In the rows, zero is written as 128.
name the system of each run:
muta, trace 1 (10 x 18):
[[169  93  89 153  83 150 149 131 104 146 150 140 104 144 142 184  77 121]
 [111 117 180  67 172 127  75 127 107  88 148 126 156 150 116 144 147 123]
 [123 118 118 168  58  91 161 140 129 114  81 123 178 111 160 126 145 132]
 [148 164 135 154 194 134  97 159 150 125 165 146  91 129 184 129 128 117]
 [ 82 154 119 102 129 114 139 106 129 140  91 108 124  84  73  70 164 153]
 [167 104  96 174 112 179 175 120 152 179 147 125 107 153 140 147  93 111]
 [130 136 147  42 144 131  76 112  99  96 142 140 112 144  77 139 112 121]
 [117  73 144 164  82 119 164 127  96 134  94 110 189 138 139 151 132 151]
 [152 150 133 128 158 103  90 148 169  92 159 166 130 150 186 141 117  86]
 [ 75 152 124 131 135  91 120 139  87 126 102 113 118  64 114 100 172 174]]
Seki, trace 2 (10 x 18):
[[108 114 136 135 172  92  99 151  76 139 190 108 166 105 105 124 139  83]
 [166 103 120 135 105 185 205 135 166 135 161 142 121 125 147 110 143 115]
 [107 154 154  95 129  93 115 164  90 110 161 180 122 149 136 179 127 179]
 [125 125 106 127 142 154 166 172 138 157  60  76 139 163 107 107 136 153]
 [122 154 129 127  70 107  96  59 152 106  81 157 105 125 144 150 107 147]
 [118 113 109 132 197 107  67 131 100 137 117  84 135 117 102 114 116  84]
 [153 103 148 150  85 173 158  70 156 122 151 122 135  90 136  92 147  90]
 [131 133 135 126 154  87 107 175  96 112 206 169 134 125 159 166 123 111]
 [137 119 142 119 149 183 198 174 127 154 124 111 121 135 112  89 152 167]
 [105 167 125 127  63  80 136 122 139 122 108 170 137 159 145 179 120 170]]
letor, trace 3 (10 x 18):
[[ 69  93 159 138 190 102 149 116 119 154 143 136 171 108 126 109 166 154]
 [113 149  58 112 115 112 159 135 189 132 165 168 111 133 147 150 145 116]
 [124 154 141  95 142 183  82 148 101 107 146 102  82 142 133 175 148 164]
 [133 132 135 118  81 154 139 113 152 141  75  74 175 185  93 131 124 115]
 [189 141 117 162  97 108 104 134 103 117  98 139  92 102 138 104  70  95]
 [111  86 188 143 185 118 127 107  83 138 129 128 155  91 114  81 136 135]
 [ 97 118  81 138 117  75 177 118 172 150 164 176 158 118 138 132 142 107]
 [125 137 117 101 157 159 112 166 117 103 176 147  74 120 166 169 152 158]
 [ 98 142 153  91 107 164 127 118 155 126 100  85 167 191 105 157 162 153]
 [178 165  88 151  78 128 117 147 138 128  77 112 100 146 134 130  81 104]]
letor, trace 4 (10 x 18):
[[146  75 153 159 125 156 156  98  99 152 201 152 126 108 137 148 113 118]
 [127  81 145  78 113 108 162 146 113 103 157 180 168 165 130 173 116 140]
 [119 119 117 123 101 121 133 161 134  80  74 142 127 136 190 163 153 180]
 [112 155 127 109 182 121  87 140 167 107  53 104 129 154 142 108 141 140]
 [106 198  99 148 127 115 110 114 144 160 100  87 102  94  89  77 142 117]
 [147 125 123 162 153 168 118  88 124 178 181 103 100 104 105 108 111  81]
 [137 104 151 105  93 130 152 112  87 142 203 148 151 130  78 145 111 104]
 [152  71 138 141  83 137 165 150 105 103 142 157 153 142 178 180 122 142]
 [133 116 157  90 148 100 120 161 137  71  77 163 154 166 164 137 129 156]
 [ 91 173 107 145 136  93 122 144 155 125  51 113 123 115 148 104 159 169]]
rek, trace 5 (10 x 18):
[[143 104 128 122 142 144 102 188  76  86 177 120 121 110 169 169 147 122]
 [137 140 214 161 136 154 143 136 126 133 119  92 176 137 141  90 161 139]
 [139 163 104 185 129  88 154 165 150 142  96 161 108 115 181 108 116 151]
 [122 149 133  97 179 155 114 102 121 157 101 132  65 132  82 105 104 169]
 [102 128  84 118  78  93 145  74 159 162 119 132 156 146  81 140 109 103]
 [144  82  74  72 120 146 106 139 109  82 154 137 102 115 132 172 126 103]
 [119 112 204 118 121 137 100 120  90 102 152  93 192 139 116 138 156 114]
 [139 127 119 186 132 107 157 188 146 119 131 124 159 107 198 109 159 110]
 [146 163 184 142 176 154 111 127 122 131 120 147  70 114 146  97 119 171]
 [100 171 106 160 119 100 158 109 150 205 109 123 134 151  85 115 108 141]]
pone, trace 6 (10 x 18):
[[140 102 191 134 151 169  78  59 110 121 115 116 116 130 129 133 107 135]
 [125  86 118 138 118  68 127 131 100 119 137 126 194 107 115 114 122  67]
 [153  87  96 165 135 153 143 141 132 115 144 154  82  90 201 144 129 137]
 [ 79 139 150 111 162 130 161 160 135 145 187 125 164 137 125 135 189 151]
 [142 176  78 116  79 126 166 172 147 139  84 123 101 145 109 118 118 148]
 [137 174 192 108 152 167  87  87 149 127 123 135  98 163 120 129 114 148]
 [110 115 129 121 116  73 105  99  88 137  89 107 168 118  68  99 103 102]
 [173  77 109 167 124 152 109  93 146 111 122 136 109 113 183 144  94  86]
 [ 86 102 141 121 171 103 122 144  93 122 204 142 155  93 138 143 174 124]
 [135 113  74 140  87 151 195 185 134 137 107 107 131 129 143 138 149 145]]
rek, trace 7 (10 x 18):
[[111 109  82 126 140  67 114 170 133 100  71 125 165 132 152 131 133 109]
 [126 122 158  97 196 130  85  99 132  97 138 142 109  84 125  75 144 106]
 [ 99 154 128 186 140  95 119  95 149 179 188 129 155 125 137 141 133  93]
 [171 133  98 135 115 193 161 151 137 138 183 133  72 118 142 136 125 120]
 [136 134 182 136  67 149 138 112  85 143 113 121 135 162 111 163 103 176]
 [134 108  87 111 118 112 167 197 128 120  62 112 154 156 129 127 125 140]
 [119 110 159  82 156 108  94  90 127  74  73 159 120 102 129  91 129 147]
 [ 73 150 105 139 180  72  89 120 149 153 153 113 164 129 117 133 148  95]
 [149 129 106 133 128 176 133  97 164 123 191 131  87  80 143 106 152  82]
 [141 152 162 168  86 144 107 117  87 154 174 117 123 150 134 185 103 137]]
Fubuz, trace 8 (10 x 18):
[[130  61 108 104 146 154 123  87 166 117 109 142 136 175 151 178 104 123]
 [107 164 150  88  84 120  75 135  94  67 136 117 129 106 131 157 166 142]
 [131 103 134 196 146 139 148 155 146 132  88  93 164 124 194 115 155 129]
 [166 188 115 133  95 108 115 125 159 118 162 138 120 113 121  92 116  55]
 [112 134 126 158 165 125 163 153  80 189 137 123  96  97  94  97 122 169]
 [138  88 124  94 150 147 148  78 169 150 146 160 140 181 102 141  89 103]
 [110 135 137  75  86 128 105 133  69  97 122 136 103 121 103 172 129 180]
 [116  81 157 147 168 142 117 122 157 105  76 113 165 151 193 141 151 148]
 [139 178 106 122  59  97 102 141 144  84 130 114 147 110 134 120 147  76]
 [127 141 110 196 175 131 137 166 109 166 121 107  94  82 153  91 137 142]]
Daz, trace 9 (10 x 18):
[[138  71 160 181 162 144 132  97 140 139 156 149 147 135 191 154 119 120]
 [ 94 205  94  77 133 108 115 161 150 125 154 122 114 135  96 129 163 130]
 [151  77 121 183 119 172 145 116 101 146  84 113  95 111 162 142 105 165]
 [130 172 145  90 134 118  79 126 163 112 138 111 166 188 107 143 122  81]
 [132 112 108 131  91 113 165 131  81 133  76 131 108  73  99  86 118 159]
 [146  90 172 140 164 132 109  99 153 115 169 146 171 153 165 141 121  80]
 [ 88 180  95  93 108  97 149 154 116 132 149 138 108  88  87 108 166 154]
 [158  68 134 186 149 172 140 124 129 138 130 133 114 132 195 159 111 139]
 [103 208 129  81 129 122  97 145 158 123 138 105 136 173  91 137 150 121]
 [150  85 106 170 103 134 158 127  90 147  60 121 106 100 133 112  92 159]]
Daz, trace 10 (10 x 18):
[[115  41 100 130 201 134 124 103 123 139 122 123 129  98 130 112 124 108]
 [ 84 146 108  82 107 113  82  77 133 104 167 148 116 114 118 178 151 126]
 [161 118 111 144 103 143 121 191  57 109 148 115  95 104 152 159 117 140]
 [143 149 184 128  89 173 139 140 156 108 127  94 178 177 149 143 161 125]
 [143 183 135 162 105  80 166 151 135 161  94 152 131 133 113  80 100 139]
 [133  77 138 133 209 153 145 104 165 145 110 124 138 124 130  72 130 107]
 [ 66 141  93 102 137  87 103  63 139 154 148 153 114 112  90 149 131 136]
 [151  80  78 112 140 150 106 159  85 101 144 132  81 103 151 168 111 124]
 [119 150 178 101  84 163  98 128 113  93 142  95 155 159 131 174 161 146]
 [160 160 126 170  69  86 162 188 106 129  98 132 148 134 143 114 106 129]]
Fubuz, trace 11 (10 x 18):
[[ 75 121 108  43 143 114 108 120 113  99 134 124 131 116  81 136 165 142]
 [101  84  80 153 120 156 130 122 146 125 102  97 130 133 182 190 156 152]
 [145 185 156 131 116 150  73 137 153  90 170 101 131 134 160 142 156  89]
 [144 150 159 195  98 139 165 155 100 162 112  86 146 109 129  90 138 136]
 [179 131 136 145 149 105 142 119 148 151 141 180 119 147 122  94  63  83]
 [100 125 131  71 134 106 147 117  82 140 130 154 109  98  56  97 123 158]
 [ 98  55  89 106 163 130 143 106 150 134 105 151 136 160 149 178 121 156]
 [111 159 123  70  98 144  72 124 138  66 137 109 121 132 134 168 169 124]
 [115 134 141 199 120 143 126 151 123 135  99  75 150 116 182 139 168 152]
 [182 166 141 159 117 124 116 137 164 126 151 119 144 142 140  93 108  48]]
Seki, trace 12 (10 x 18):
[[ 91 170 106 147 137 164  94  77 170 153 129  77 105 106 122 125 170 121]
 [151 169 105 148  79 135  90 126 102 136 184  99 109 108 110 145 117  73]
 [193 109 164 141 137 165 142 145  89 155 170 133 116 149 108 122  75 102]
 [153 113 190 111 105  93 177 151 106 111 126 180 168 144 120 104 107 138]
 [108  78 102 116 164  89 165 156 139 119  80 169 143 137 158 129 129 165]
 [ 62 138 114  96 150 128 120  84 178 122  89 123 124 118 130 126 179 171]
 [ 94 155  66 133 105 134  79 117 139 124 129  69 123 113 126 166 163 105]
 [172 152 134 149 121 196  88 109 125 139 160  87  85 130 125 136 109  91]
 [175 146 192 154  96 116 125 150  71 128 165 132 149 126 114 110  98  98]
 [169  88 143 151 147 106 188 164 117 143 121 178 141 136 145  96  86 129]]
muta, trace 13 (10 x 18):
[[ 88 138 153 154 100  93 153  85 173 132 139 167 170 129 167 145 161 146]
 [105 183  71 122 139 104 126 187 151 134 147 140  96 144 151 165 146 151]
 [ 93 125 104 124 162 174 100  99 145 139  72  63 106 123 119 125 159 152]
 [174 143 102 149  92 149 125 132 130 152 116  77 137 145  93 107  96  62]
 [177  79 156 104 159 140 111 138  68 105 122 147 101 111 113 102  81 117]
 [115 105 196 143 107  99 151  80 116 129 156 160 187 113 125 109 136 121]
 [127 142 106 119 115  91 168 171 145 116 170 198 127 136 171 158 137 144]
 [ 65 155 124 116 155 141 100 107 147 124 118 116 103 118 149 160 182 187]
 [123 166  79 145 100 146 138 149 168 157  95  63 147 163 110 132 144 109]
 [177 115 106 124 155 163  84 135 106 121  85 103  73 129 119 117  78 110]]
pone, trace 14 (10 x 18):
[[ 89 126  44 125 158 123 137 120 146 157 120 117  85  82 110 112 153 134]
 [117 141 102 112 109 178 119 108 155 153 170 100 121 180 113 194 135 120]
 [149 147 135  60  99 129 102 165  68  92 137 118 116 133  74 133 114 119]
 [166 104 194 152  75 160 138 104 104 103  89 122 143 131 151 122 110 148]
 [138 130 173 157 170  66 123 150 128 117 129 163 172 119 160  85 121 101]
 [ 98 103  79 172 156 119 159 103 148 161 106 138  99  69 152 101 145 148]
 [ 97 140  89 120 164 144 133 125 182 166 182 119 136 171 127 169 150 112]
 [123 156  79  58  95 140 117 147  97 116 133 116  82 123  72 146 128 140]
 [157 127 189 115  78 181 112 108 113 105 110 103 142 176 126 159 112 143]
 [156 139 181 125 124  73 104 149  93  90 108 147 162 110 128  80 111  98]]

runs to name:
trace 15 (2 x 18):
[[118 174  93 175 123  92 142 144 157 184 134 147 124 171 143 167  98 139]
 [145 154 147  85 164 171  90 126 113 137 110  87 101 150  65 103 108 116]]

Fubuz
trace 16 (2 x 18):
[[137 168  99 199  87 130 133 127 109 174 153  99 103  87 122 120 122 107]
 [167  83 175 113 171 173 136 109 118 135 182 146 129 139 112 113 103  95]]

letor
trace 17 (2 x 18):
[[133 108  93 141 118 151 127 114 189  87 110 133 116 107 205 139 163 119]
 [125 214 143 139 121 139  93 163 108 129 152  81 102 110 112 112 160 128]]

muta
trace 18 (2 x 18):
[[107  92  98 113 153 116 130 100 156 115  53 163  99 125 157 131 117 177]
 [ 96 170 116 173 127 109  91 104 128 181 174  92 145 137 109 157 129  96]]

muta
trace 19 (2 x 18):
[[137  98 109 168 174 115  93 154 106 148  88  93 144 166 145 159  89 115]
 [148 148 175 116 119 150 129  71 165 104 101 139 115  95 123  52 140 113]]

Seki
trace 20 (2 x 18):
[[171 157 134  80 111 129 116 131  99 109 110 141  82 107  73  77  90 114]
 [101  81 145 195 123 125 122  72  95 158 121 100 155  94 141 137 130 134]]

letor
trace 21 (2 x 18):
[[141  98 119 120 107 139  76 101 106  72 105  89 134  75 134 108 141  79]
 [175 131 172 172 112 142 154 176  96 118 167 115 149  99 151  87 141  98]]

muta
trace 22 (2 x 18):
[[152 148  80 134  97 166 104 140 129 141 102  97  84 170 129 182  94 134]
 [139 137 194  73 135 157  93 111  97  96 165 117 137 125  86 110 140 106]]

pone
trace 23 (2 x 18):
[[167 146 114 183  97 107 147 156 108 121 124 155  89  70 171  97 110 126]
 [100  98 188 118 217 130 117  96 132 138 143 147 145 134 131 110 140 144]]

letor
trace 24 (2 x 18):
[[113  92  98  98 108 165 141 137 146 110 173 112 154 159 141 197 162 114]
 [153 165 163 146  89 183 109 141 125  95 133 111  93 121 179 152 152 159]]

Fubuz
trace 25 (2 x 18):
[[135  94 127  95  76 162  92  75 129  90  92  96 144 150 116 165 119 114]
 [157 116 109 146 111  89 102 180  80 105  86  95 159 124 130 121 101  89]]

letor
trace 26 (2 x 18):
[[118 168  96 104 170 137 134 169 180 123 170 115 125 123 130 103 177  93]
 [113 128 116 170 112 167 144  80 120 175 109 119  75 108 132 146 121 183]]

Daz
trace 27 (2 x 18):
[[110 123 125  93 147  87 185 145 140 124 125 171 141  94 106  61 152 137]
 [ 70  88  70 118 127 117 153 108 143 149 133 147 129 130 140 189 148 165]]

Seki
trace 28 (2 x 18):
[[139 140 146 162 116 107 200 139 139 152 172 187 131 101 149  94 134 136]
 [108 133 124 129 153 161 137 127 136 157 122 144  82 166 147 180 124 202]]

rek
trace 29 (2 x 18):
[[129 166  63  79 131 144 125 187 146 124 118  97 107 159  99 139 138 118]
 [123 101 149 119  79 134 101  55 104  93  95 115 127  76 111 106 134 123]]

rek
trace 30 (2 x 18):
[[136 108 158 150  95 165 121 110 146 109 126 125 147 174 187 196 133 149]
 [121 193 141 106 132  80  82 181 131  93 101 117 154 162 132 129 136 123]]

muta
trace 31 (2 x 18):
[[160  81 118 138 108 115 132  88 111 132 117 125 140  90  97  78  90  64]
 [120  90 140 153 144  77 119 131  76 118 185 160 148  71 149 126 134 106]]

letor
trace 32 (2 x 18):
[[134 142  80 136  99 148 115  97 155 137 157  80 129 100 104 111 145  54]
 [170 128 132 117  82 170 152  93 107 147 165 151  80 112  91 125  89 120]]

Daz
trace 33 (2 x 18):
[[152 125 145 184 173 183 117 139 108 165 121  98  84 132 154 137 108 158]
 [140 138 188 114 100 120 124  84 134 130 159 137 182 162  90 116 113  84]]

Fubuz
trace 34 (2 x 18):
[[134  90  79  78 144 130 137 150 152  82 160 145 128 100 139 119 157  79]
 [123 139 154 150  79 170 116 110  95 105 150 101 106  71 150 138 173 150]]

muta
trace 35 (2 x 18):
[[152  88 141  90 195 122 119 186 113  93 129 130 153 137 131 101 128  95]
 [ 90 180 149 149  78  89 135 109 150 114 127 135 154  94 149 114 181 143]]

letor
trace 36 (2 x 18):
[[193 169  97 137  99 147 133 166 128 134 116 114  86 131 110  97  86  92]
 [134 113 207 153 133 144 102  70  85 135 128 122 127  97 114 103 112 134]]

letor
trace 37 (2 x 18):
[[137  71 123 133 161 129 131 156 130  81 103 116 151  89 180  97 164 107]
 [ 90 189 143 125 152  68  96 136 163 106 148 141 160 122 145 115 170 109]]

letor
